In the data rows, the value 128 means zero.
Here are some points:
[144, 133, 157, 111, 141, 156, 145, 161]
[155, 123, 171, 131, 141, 124, 126, 163]
[124, 110, 117, 106, 92, 130, 104, 92]
[147, 106, 103, 156, 171, 170, 111, 150]
[125, 162, 118, 123, 158, 98, 92, 125]
[115, 189, 105, 100, 155, 153, 134, 146]
[108, 119, 110, 112, 131, 159, 113, 127]
[102, 77, 143, 160, 96, 156, 133, 119]
[118, 167, 124, 115, 88, 113, 122, 114]
[163, 130, 139, 152, 160, 105, 104, 196]
[80, 141, 60, 176, 106, 142, 74, 59]
[159, 82, 121, 151, 173, 84, 133, 192]
[160, 143, 150, 124, 106, 112, 95, 156]
Here are 16 more points, each followed by its number:
[154, 122, 153, 105, 184, 106, 99, 197] 0
[83, 126, 60, 112, 112, 151, 128, 48] 1
[133, 115, 126, 128, 155, 142, 141, 172] 2
[113, 122, 165, 151, 129, 153, 109, 112] 3
[195, 97, 168, 136, 125, 57, 151, 198] 4
[118, 128, 121, 135, 140, 125, 136, 156] 5
[120, 158, 142, 126, 167, 146, 144, 163] 6
[110, 112, 163, 98, 144, 162, 134, 110] 7
[124, 121, 143, 121, 139, 166, 150, 137] 8
[192, 104, 148, 152, 106, 83, 124, 180] 9
[126, 115, 146, 109, 82, 132, 161, 112] 10
[146, 142, 120, 126, 98, 107, 146, 144] 11
[164, 133, 127, 101, 194, 139, 169, 174] 12
[172, 106, 136, 150, 156, 125, 154, 143] 13
[146, 95, 179, 172, 146, 127, 111, 107] 14
[186, 132, 134, 172, 165, 99, 97, 176] 15
Which of these numbered points is nearest to each point below, looking only along the 3 directions in which the first points spread most? Its number follows each.
[126, 179, 146, 109, 138, 142, 163, 112] > 11
[108, 130, 97, 93, 0, 134, 188, 59] > 10
[81, 143, 78, 142, 75, 122, 100, 68] > 1
[119, 130, 186, 131, 137, 144, 135, 139] > 8
[97, 179, 122, 58, 70, 174, 139, 94] > 10
[112, 174, 133, 144, 192, 152, 122, 138] > 6
[182, 105, 174, 87, 84, 91, 159, 159] > 9
[83, 145, 48, 118, 80, 176, 127, 68] > 1
[153, 131, 141, 104, 83, 104, 155, 182] > 11
[141, 199, 156, 150, 179, 100, 105, 156] > 6
[127, 118, 88, 185, 103, 143, 82, 17] > 1
[83, 111, 70, 111, 88, 168, 60, 53] > 1
[157, 101, 173, 126, 150, 102, 132, 142] > 9
[168, 85, 136, 153, 201, 48, 105, 159] > 15
[92, 118, 152, 159, 118, 151, 151, 105] > 3
